arr = [-6.799 -3.287  5.598  2.230  0.329 -1.737 -5.039]
arr[0]	-6.799
arr[3]	2.230
arr[6]	-5.039

A = [993, 674, 219, 489, 785, 867, 879, 868, 674, 6, 805, 856]
A[0]	993
A[7]	868
A[8]	674
A[2]	219
A[11]	856
A[6]	879

a =
[[-5.405, 2.095, -3.155, 0.758, 6.963, 5.138, -1.232, 3.455, 5.271],
 [-3.346, 2.412, -2.688, 0.668, 3.690, 1.476, 0.151, -1.168, 0.061],
 [3.118, -0.366, 1.411, -0.633, -0.719, -2.425, -0.636, 0.909, 0.702]]
Indices start at 0.
(0, 0): -5.405
(1, 8): 0.061
(1, 5): 1.476
(0, 8): 5.271
(2, 0): 3.118
(2, 8): 0.702
(1, 0): -3.346
(2, 2): 1.411
(2, 1): -0.366
(2, 7): 0.909
(2, 4): -0.719
(2, 6): -0.636
(2, 5): -2.425
(0, 5): 5.138
(0, 2): -3.155
(0, 7): 3.455
(0, 4): 6.963

X =
|  2.059 | -0.901 | -0.618 |  2.747 |  1.690 |
|  2.128 | -4.391 | -1.984 |  6.249 |  2.184 |
|  1.786 |  0.338 | -0.150 |  1.331 |  1.312 |
| -1.584 | -3.066 | -0.964 |  1.552 | -0.818 |
|  2.422 | -1.997 | -1.102 |  4.187 |  2.117 |
X[-5, 0] => 2.059
X[:, -5] => [2.059, 2.128, 1.786, -1.584, 2.422]
X[3, -2] => 1.552
X[:, 1] => [-0.901, -4.391, 0.338, -3.066, -1.997]
X[:, 2] => [-0.618, -1.984, -0.150, -0.964, -1.102]
X[-4, -1] => 2.184
X[-1, -5] => 2.422
X[-4, 3] => 6.249
X[4, 1] => -1.997
X[-3] => [1.786, 0.338, -0.150, 1.331, 1.312]
X[-5] => [2.059, -0.901, -0.618, 2.747, 1.690]
X[:, -2] => [2.747, 6.249, 1.331, 1.552, 4.187]
X[-2] => [-1.584, -3.066, -0.964, 1.552, -0.818]
X[4] => [2.422, -1.997, -1.102, 4.187, 2.117]
X[1, -3] => -1.984
X[3, -5] => -1.584
X[4, -2] => 4.187
X[-1, -3] => -1.102
X[0, 1] => -0.901
X[1] => [2.128, -4.391, -1.984, 6.249, 2.184]
X[-5, -3] => -0.618
X[-4, 0] => 2.128

x =
[[-13.0  19.2 -14.6   2.5  12.5 -13.7]
 [ -8.6  13.5  -5.7   6.3   6.5  -5.3]
 [-10.7  12.5  -7.3  11.0  16.3  -6.5]
 [ -9.2   3.6   6.9  12.7 -15.9   5.8]
 [  2.1  -0.1  16.4  12.8 -18.7  15.1]
 [ -4.9   3.6   9.0  11.4 -16.3   8.1]
 [  6.5   9.2   9.5   0.1 -18.8   9.0]
 [-14.3  15.1  -9.5   5.3   1.9  -9.3]]
Indices start at 0.
(0, 0) -> -13.0
(6, 5) -> 9.0
(1, 2) -> -5.7
(7, 2) -> -9.5
(6, 3) -> 0.1
(7, 4) -> 1.9
(5, 2) -> 9.0
(3, 5) -> 5.8
(6, 1) -> 9.2
(0, 1) -> 19.2
(4, 4) -> -18.7
(2, 3) -> 11.0
(1, 5) -> -5.3
(2, 5) -> -6.5
(5, 5) -> 8.1
(0, 2) -> -14.6
(7, 0) -> -14.3
(3, 1) -> 3.6
(4, 3) -> 12.8
(6, 2) -> 9.5
(6, 0) -> 6.5
(4, 5) -> 15.1
(1, 0) -> -8.6
(0, 4) -> 12.5
(3, 0) -> -9.2
(5, 4) -> -16.3
(1, 4) -> 6.5
(7, 1) -> 15.1

grid =
[[8 6 8 5 5 4]
 [5 6 5 1 7 5]
 [7 5 5 4 4 1]
 [6 7 7 2 7 6]
 [7 7 9 4 6 5]]
grid[0,0]: 8
grid[-3,-3]: 4
grid[1,-4]: 5
grid[-1]: [7, 7, 9, 4, 6, 5]
grid[-5,4]: 5
grid[3,4]: 7
grid[-1,0]: 7
grid[4,-1]: 5
grid[4,1]: 7
grid[1,-2]: 7
grid[1,1]: 6

data = |  0.522 | -1.397 |  0.610 | -6.867 | -2.302 | -4.825 | -1.318 |  0.208 | -0.092 |  1.180 |  6.191 | -4.531 | -2.097 |  0.713 |
data[0] -> 0.522
data[11] -> -4.531
data[12] -> -2.097
data[8] -> -0.092
data[1] -> -1.397
data[9] -> 1.180
data[4] -> -2.302
data[7] -> 0.208
data[5] -> -4.825
data[2] -> 0.610
